In the rows, zero is written as 128.
One turn moves each row of this set onto another row. After a few examples, where does it send each row asked below?
Vug: [124 159 103 108 128 183 103 119 118 148 143  81 139 108  98 134 126 130
 112  99  91 129 113 144]
Nako: [131 154 139 123 117 127 121 143 126 106 145  92 130 142 138 175 101  90
 112 142 128 118 122 141]
Zus: [110 138 146  93 130 141 107  84 123 145 146 102 155 130 102  91 113 141
 112  92 123 133 135 146]
Vimok: [134 162 105 101 127 185 102 113 120 146 138  83 141 108 100 135 130 135
 105 107  89 125 113 147]
valu: [127 150 126 121 138 161 103  88 131 138 137 157 139 134 123 102  98 138
 116 130 129 129 124 147]
tafof: [131 137 110 136 129 120 120  88 123 136 149  87 150 115 141 184 132 100
 112 106 128 127 152 138]
Did: [101 134 129 113 135 168 108  92 117 136 136 151 156 125 110 111 102 132
 108 125 139 129 131 139]
Momis: [118 136 149 121 132 139 141 124 125 168 150 138 142 171 122 131 123  85
 117 119 133 115 152 143]
fogi: [147 158 111  83 126 121 124 146 139 147 155 114 117 122 131 175 111 137
 132 121 105 126 114 148]
ripi: [117 143 143 102 131 137 104  87 131 146 152 102 143 133 105  85 109 143
 123  88 118 137 132 145]
pep: [125 138 152 109 130 141 141 117 125 165 141 142 146 169 124 133 126  91
 108 131 133 110 151 145]
Viman: [133 144 147 119 133 136 138 119 130 169 148 143 135 174 128 127 122  91
 118 128 128 113 149 148]
guku: [149 149 108 141 130 114 117  85 130 138 151  90 137 122 148 179 130 105
 119 111 120 128 146 145]
Dutur: [130 147 119  65 119 131 130 144 127 142 144 114 138 111 122 188 121 136
 112 123 116 121 121 143]
sizuv: [125 144 145  91 130 138 105  80 130 144 145 104 147 131 109  89 113 147
 111  99 118 131 131 148]
visug: [115 141 111  89 125 129 131 155 126 147 160 106 127 115 118 185 111 125
 134 102 113 131 121 140]
daton: [138 165 103 108 129 182 102 115 123 149 143  81 135 113 102 130 126 136
 114 105  86 129 112 149]
sazof: [102 139 121 135 140 162 105  99 124 140 150 148 137 133 112 103  92 126
 132 111 132 139 127 139]
Vana: [126 152 141 121 116 130 119 144 125 107 143  92 132 140 137 178 103  89
 110 140 130 119 125 141]
besut: [131 153 141 119 117 131 120 143 126 106 142  92 132 142 139 178 103  92
 109 144 129 118 124 142]
lum: [148 146 114 126 126 118 119  81 126 137 140  92 148 118 146 183 138 109
 102 119 127 123 150 144]

Momis -> pep
Vana -> besut
lum -> guku
Now these:
Dutur -> fogi
Did -> valu
ripi -> Zus
Vimok -> daton

One turn moves each row of this set onto another row. After a few examples, where does it send each row asked below?
Duro: [119 146 123 114 150 147 115 113 129  91 125 113 135 127 132 159 132 157
 125 139 162 136 128 142 148 149 100 132  91  90 118 150 132 127 166 116
 112  92]
zube: [ 95 164 115 139 160 140 140 135 143 119 113 105 150 115 101 155 113 154
 119  98 125 126 142 135 158 203 128 128 115 104 138 151 133 137 162 130
 115 162]
lipar: [140 156 114 100 144 153 131 159 190  90 140 110 123 170 130 134 101 182
 154 128 143 134 124 139 158 171  93 109 120 132 149 149 158 116 145 122
 148 122]
Vum: [129 137 115 127 160 149 116 107 121  81 121 113 139 130 126 141 129 158
 121 140 163 139 133 136 148 153 103 126  79  77 124 156 132 127 162 125
 121 113]
luzol: [ 95 119 125 120 133 138 165 151 173  90 118 118 133 125 153 134 141 164
 159 119 119 127 138 125 151 158 105 119  98 137 138 144 124  82 165 154
 160 165]
Suv: [130 149 116 151 168 141 139 165 163 125 115  95 142 127 136 130 116 132
 119 142 148 131 123 116 163 170 108 138 108 118 115 120 126  91 122 163
 103 133]
Kekib: [135 125 154 124 134 142 112 134 144 108 148 109 143 139 141 140 132 177
 160 154 155 127 118 109 150 138 101 144  72 149 131 121 162  70 139 117
 164 151]
zateb: [111 153 136 119 128 146  92 103 114  97 161 122 127 153 121 152 125 166
 155 102 136 156 113 106 144 164  98 119  86 119 159 137 142 117 173 105
 161 152]
taber: [142 129 120 148 192 161 139 130 126 103  97  99 146 135 132 116 134 156
 131 107 130 129 120 101 144 175 114 116  89  94 145 147 147 107 143 134
 135 161]
Busar: [ 91 149 145 150 147 118 139 119 108 123 120  91 130 114 130 144 137 138
 118 126 128 130 125 105 136 193 105 153  99 135  96 142 129  94 141 138
 127 160]
Degur: [113 154 129 141 115 138 129 159 158 117 108 105 141 166 119 160  87 161
 156 120 127 148 138 125 128 204 102 129 121 150 157 107 127 121 135 136
 165 144]
lusi: [ 94 129 120 127 142 140 158 158 185 101 104 118 139 132 158 125 138 162
 152 134 127 121 135 122 151 172 106 120 100 132 135 139 122  79 151 167
 149 155]
Gadi: [149 176 115 144 157 143 111 150 137 129 117 103 132 122 112 153 107 144
 110 118 163 147 116 111 149 167 131 163 108 107 119 137 145 129 124 126
 117 134]
Zubo: [117 160 145 146 151 150 165 131 126 102 109 105 112 138 163 137 129 151
 120 124 135 134 120  95 135 175 132 151 119 149 139 138 125 101 161 122
 125 170]
zuge: [105 142 145 127 118 145 119 133 170 105 130  84 147 136 152 136 146 144
 152 111 121 125 149  99 144 169 154 139  95 147 147 139 150 123 147 152
 156 145]
Fizom: [139 134 155 129 138 130 112 134 138 109 142 116 144 141 132 142 124 178
 162 158 162 137 114 115 150 145  82 146  71 142 125 118 157  69 140 107
 162 149]
dofoz: [125 155 133 146 155 118 117 117 125 117 136 131 147 144 123 145 109 187
 152 152 164 143 117 124 145 177  76 160  72 114 128 110 153  85 146  97
 154 156]
Sezu: [134 154 113  95 152 155 124 161 188  92 141 116 122 162 113 140 108 187
 147 126 136 136 126 140 154 158  92 114 111 122 150 155 157 120 140 126
 145 113]
Norig: [ 92 159 150 127 104 128 115 160 160 116 125 120 134 151 114 176  96 165
 151 115 135 147 147 133 140 180 100 136 122 155 131 107 140 114 143 126
 153 112]
Rab: [101 141 121 146 149 130  98 125 126 128 129 111 145 106  87 159 135 155
 135 145 139 147 133 124 141 164  89 149  73  98 107 153 143 100 123 145
 146 116]
Pon: [133 152 111 112 128 127 140 158 179  90 135  93 124 173 144 135  86 167
 142 137 141 127 117 134 148 209 108 114 122 136 134 136 144 104 142 125
 156 151]
lel: [120 152 118 152 161 135 137 155 138 127 102 108 120 126 128 135 136 165
 145  99 113 133 120  85 157 185 136 126 106 129 131 138 163  79 132 133
 158 180]
gukat: [108 141 116 129 153 138  96 134 147 126 124 122 140 110  79 161 139 169
 138 135 129 145 131 126 151 153  84 144  77  98 116 147 152 105 118 138
 142 106]
fil: [103 145 138 115 122 142 105 113 116  93 157 125 124 141 130 151 131 165
 158  94 129 149 114 110 149 156  99 122  84 128 159 140 133 117 178 113
 170 158]
lipaz: [122 156 100 142 163 144 141 144 121 116 111 123 120 114  88 169 105 164
 115 138 138 141 119 137 158 168 106 119 125 108 123 145 124  88 152 120
 110 152]
zikog: [128 169 126 144 155 133  93 103 112 109 159 115 122 164 121 147 114 159
 142 140 137 155 103 105 152 183  94 120  80 107 159 123 141 106 161 110
 146 135]
fol: [ 97 150 138 136 122 142 123 134 176 106 122  93 146 131 148 140 145 149
 142 106 119 117 154 104 145 198 150 132 102 138 151 145 140 135 154 152
 150 143]
tiden: [ 93 160 144 122 109 125 111 159 153 115 125 116 131 142 119 179 103 168
 150 117 147 141 148 142 139 166 103 138 120 149 120 110 144 113 147 127
 140  93]

taber -> Suv
zikog -> Pon
Now these:
zateb -> lipar
Gadi -> Zubo
gukat -> zuge
Vum -> lusi
tiden -> fil

One turn moves each row of this set onto another row. After a few examples, where does it send each row asked below?
Zadi: [136 135 120 121  92 144 127 165 113 115 125 113]
pumen: [152 109 127 116 151 130 111 103 118 131 127 129]
Pokuz: [141 108 134 169 146 123 131 135 151 108 134 105]
muni: [112 114 145 109 143  99 105 120 122 128 144 133]
damob: [148 106 126 119 154 138 114 102 112 124 136 121]
livu: [127 118 104 125 130 134 140 170 106 136 126  97]
giki: [106 116 148 113 142 104 107 125 118 120 151 127]
lokas: [134 114 100 112 105 148 136 147 107 128 135 102]
ruru: [107 124 117 112  98 127 129 161 111 125 146 107]
Reb: [114 124  97 137  96 120 103 113 149 113 120 129]
gotu: [112 127 141 122 118 102 107 165 146 140 151 121]
sidib: [167 133 132 138 118 144 111 156 146 130 121 123]
duk: [133 131 115 132 124 137 135 178 108 127 118 103]
Bik: [109 121  95 134  99 119 103 111 148 116 122 128]
Getaf: [115 121  94 137  99 123 103 109 147 114 119 127]
pone: [123 110 144 165 143 108 129 143 150 104 140 107]
tivib: [120 133 107 148 121 124 128 121 142 113  86 128]
vore: [107 131 148 121 121 104 107 158 147 131 155 116]
Sigod: [106 116  92 137 130 116 135 110 137 124 103 123]
Nibov: [168 138 140 139 123 147 109 146 147 122 123 117]
fopo: [ 93 128 111 140 119 100 127 127 143 115 103 129]
nupu: [115 127 115 126 126 124 136 181 109 132 127 102]
sez: [141  99 103 118 137 130 125 132 137 157 150 106]
pozet: [125  99 130 161 150 112 133 131 147 114 147 101]
Nif: [146 137 159 133 133 130 100 132 122 102 120 136]
pegi: [144 136 156 126 134 120  97 130 128 111 116 142]
Gorap: [141 102 111 115 142 132 125 120 136 149 155 101]

nupu -> livu
pozet -> Pokuz
Getaf -> Reb
Now these:
muni -> pumen
Zadi -> ruru
vore -> Gorap
fopo -> Sigod
damob -> Nif
sez -> sidib

One turn moves each row of this set onto another row. After a few examples, where does it send each row asked below?
buluk: [115 143 149 114 128 140 136 115 122 122 151  86 111 136 120]
mitog: [ 88 140 151 145 146 153 114 146 124 175 127 136 139 126 130]
safuv: [108 150 119  93 130 126  98 121 140 151 111 116 118 111 103]
Mudo: [119 132 134 177 139 139 107 119 130 148 128 125 137 103 110]
ket: [119 136 109 135 166 132 105 135 146 123 146 138 120 140 150]
Betuk: [141 157 127 112 104 131 134 135 127 138 163 127 125 139 127]
nulek: [127 147 134 113 112 138 133 138 110 119 164 138 134 139 128]
rugaz: [122 145 140 175 134 138 108 122 135 157 134 132 133 104 110]
zis: [117 108 148 106 117 108 104 107 125 160 139 134 120  98 162]
burib: [ 89 135 151 149 136 153 126 143 115 167 139 150 125 129 127]
tup: [ 80 141 144 144 142 146 124 144 124 172 129 141 138 122 131]
tir: [141 140 129 111 107 141 135 127 107 130 163 138 123 131 138]
bolek: [121 105 155 110 113 109  95 121 119 153 145 129 126 103 164]
naz: [126 128  98 106 132 141 117 118 148 151 100 126 136 115 123]
Movi: [106 141 136 123 175 114  97 140 147 135 135 128 104 129 147]
gal: [ 85 138 155 154 138 147 119 143 119 160 122 144 137 119 140]
sida: [140  81 158 130 133 111 127 134 138 153 127 124 138 122 135]
kepus: [119 129 110 129 161 138 108 134 152 120 137 132 121 142 158]
Veza: [112 139 148 113 122 141 141 106 131 123 158  96 108 135 123]
soni: [144  92 154 118 143  99 125 140 137 157 130 118 129 125 136]
Fiv: [104 113 115  98 130 133 106 121 155 153 109 128 114 147 112]
vazus: [143  92 154 117 136 103 125 145 136 155 119 121 120 128 142]
revi: [141  95 152 116 141 104 130 140 144 170 138 118 132 116 145]
rukez: [128 152 118 116 163 119 100 135 141 123 135 120 124 102 157]
relor: [ 80 136 137 152 140 148 133 139 133 171 136 135 138 117 129]
kalu: [117 128 131 174 139 137 111 123 124 141 123 133 135  98 108]
lanan: [102 151 119  99 128 131 104 119 144 154 104 112 123 116 107]
loke: [121 121  99 106 126 131 106 114 150 154 103 125 139 116 120]
vad: [126 149 116 117 163 123  98 128 139 122 144 114 115 112 162]
nikul: [ 98 141 135 123 167 117  85 139 148 129 140 127 106 131 140]
Lon: [138 154 134 110 111 140 132 128 119 123 156 144 129 144 127]
lun: [124 141 152 117 120 150 129 116 111 130 145  92 110 137 115]
sur: [116 107 153 117 114 101 107 106 137 160 138 135 114  98 155]
zevap: [117 103 148 102 123 110  98 108 123 152 143 131 127  94 157]
rik: [137 154 125 111 105 136 130 130 118 131 161 140 127 143 127]
Lam: [116 113 157 112 122 112 103 122 113 164 141 135 115  91 158]
Panot: [110 122 116  94 124 122 113 122 153 150 109 128 120 147 107]
Bevu: [141  88 161 110 138 107 131 134 127 154 123 124 123 119 134]
Pak: [120 134 143 168 131 147 113 123 123 142 129 118 146  97 110]
Dol: [117 136 165 111 117 135 130 124 122 124 151  91 114 137 115]
Vubu: [111 139 142 112 123 144 128 124 115 123 153  82 109 134 120]
zet: [120 120 137 167 140 145 107 125 117 156 130 129 140 100 103]

Veza -> relor
nikul -> Fiv
Now these:
Movi -> Panot
soni -> rik
lun -> gal
Vubu -> mitog
burib -> sida

